Each path is a new rotation, seen through one point. The rows after it are directions, each followed by how far the rotation turns it, in deg/step (0 if it stays put).
Each turn is a multiple of 5 degrees from 10 to 175, or 0.
Each row of a path follows its step; steps can be skipped.
path 1
step 0: [  7   3  13  -3   2  14   7   6   5   3   3  -2   4   4  11 -22  10 -18
   6 -16  -4 -10   5   4  21  -3  -1  11   2  -8   6  -3  -7   6   3  13
   3  -4   1  -5  -4 -15  -4]
step 1: [ -7  -3  11  -6   3   0  22  -1  -1  -4  -2  12  -8  10   7 -15  -4   1
  14 -12  -8   3   9  -4   7  -3  -5  -9   0  -9   8   4   4  27  -4   5
  -8  -4   2  10  -4  -9   9]
step 2: [  2 -13   0 -18  -2  15  10  -6   3   6  -4  -1  -6  13  -6 -10  11 -12
   1  -9  -2  -5   0  -3  12 -11  -1 -11   2  -7  21 -17   9   3   0  -8
  10  -6  -2   9  -7  -2   0]
step 3: [  8  -4   4  -3  -6  16   9  -1  -5  -1   3  12  -4  11   8  -5  10 -17
   3 -12  -1  15  17  -5   4  -6   1   7  -1   1   2  -1  -5   0  -1  10
  -2  -4  13   9 -27  -9  -1]
step 4: [ -4 -16   1 -10  10   3  13 -17  -2  -5  -8  -1 -11   4  -2 -12  -2 -19
  11  -8  -4   9  12  -9 -13 -14   2 -16  10  -4  -4  -3  -3  10  -3   5
  -6   3   1   6  -6   8  -3]
step 5: [  7 -12  -5  -7   1   8  -6  -2  -7   2 -19 -14  -8   0 -14   5   3  -9
  -2 -14  -6   0   5  -9   9 -11  10   7   5 -11   7 -10   2   9  -4   6
   0 -10   5   5 -22   7 -10]
step 6: [  8   1  12 -10  -4  10  -9 -13  -6  -9 -11  -5   2   7   9  -8  -1  -8
 -11 -11 -10  21   7   4   3 -11   0   4  15   5  -5   6  -9  10   1  18
  -2   1  -5  -1 -14   3  -3]
step 7: [ -3  11   0  -3   9  -3  12  -4   0   1 -23  -8  -7 -13  -2 -15  -7  -1
   6 -14 -14  11  -2  -5  10 -15  -6 -10   6  -8   0  -7   2   3   3  13
  -7   6  -2  -2  -7  15  -8]
step 8: [ 14  14  -5 -16  -1   9   3   5  -3   2  -9  -6 -14  10  -9   1  -4   7
 -12   3  -9  11   1   7  13 -13   3   5   5 -20   6  -6  -9  17   2   0
   2   0  -7  -2 -13   5   2]
Directions:
[-6 -2  0 -1 -3  1  2 -6 -2  0  1 -1  1 -3  4 -2 -4  5  3 -2 -2 -2  2 -1
 -3 -3  0 -4 -1  5 -1 -1  6  1  3  0  0  2 -2  3  3  6  2] : 135
path 2
step 0: [  1  -2 -14   1 -15   7   0   9   3  -5  -6 -17 -11  -3 -11 -14   8   0
   1   1  -3  -1   2  13  -7 -11  10  -1   6 -24  -4  15   1  12   0   4
 -12   1  12  -3  -1 -15 -19]
step 1: [ 10 -16   2   3  13  -6   0  10  14  15  -9  -3   2   8 -12   2  12 -18
   4   8  -3  12  11  -3  -2 -13   2   9 -12   8   5 -14 -20  -8  -2   1
   4   0  -4  -1  11  12   8]
step 2: [ -1  -4 -14   5   6 -20 -12   1  -6   1  -5   5  -7  -9   9  -3  -2   1
   8  -9  -9   9   7   0 -14   9   3   2  21   9 -15  16  19 -10  -9   4
 -14   3   1   5  -4  -5  14]
step 3: [ -9   1  16  -8  -3 -14   9  10  -2  -1   2   7   1   3  12 -10   7   9
   5 -14  -8  -7  -8   7   8  -6  -8  -3 -12  -4  -4  -6  -7   3  -6  -5
  18 -30   4  10   6  15   6]
step 4: [  9  -2  -1   7   2  -1   7  14 -21  -9   3   1 -12 -10   6   3   7   2
 -16  -7  -1  -8   2  13  -9  -1  -2  -4 -16  -3  -2  -3  13   3  13  -1
  -1  31   9 -10  -5 -10  -2]
step 5: [  5  -2  12  -6 -10  -9 -18 -13   1   8   4  -4   7  10  -2   6 -21 -19
   1   6  -3 -18  12   7  14   4   4  -7 -16  -3   9  -7  -6 -15   5  -2
  -3  -5  -8  -6   4   6   8]
step 6: [ -4  -4 -13  11  -8  17  -5 -10 -10 -16  10 -16 -11  15  -5 -12   7   3
   6  -3   8  -5   1  -6 -15  10   2 -14  10   3  -4   3   6 -10 -14  18
   1   1  13   2   1  -5  -3]
step 7: [ 14  -8   1  -4  -7   1   6   7  18   9   2  -9  -1  -9 -12   3  -8  10
  -3  -3  19  11  -7   4  -2  -3   0  11  -6  -5  -4  -9  -4  -7  13   6
   5 -17  -4   6  17  26  -7]
step 8: [ -4 -10  -4 -10  -2 -15   4  13  -4   1  -5 -15 -14   3  -7  -1   5   0
 -13   4 -12   7   4 -20   2  -2  -5  10   5   2  -1  25  13   6  -2   5
 -16  12   5 -17  -1  -5  -2]
Directions:
[ 1  0  0 -1  1  4 -3  1  3 -3 -1  2 -3  4  4  1 -2  7  6 -1  2  2 -2  3
  2  6  1  1  0  1  1 -2  3  0 -5  1 -2 -4  4  2  2 -3  3] : 100
[ 2 -1  0 -4 -5  0  0  2  2  4  6 -1 -2  1  0  1  4 -2  6 -3 -4  0 -1  0
  1  1 -4 -3 -1 -3 -3  0  0 -1  3  2 -3  5  4  4  2  3  4] : 0
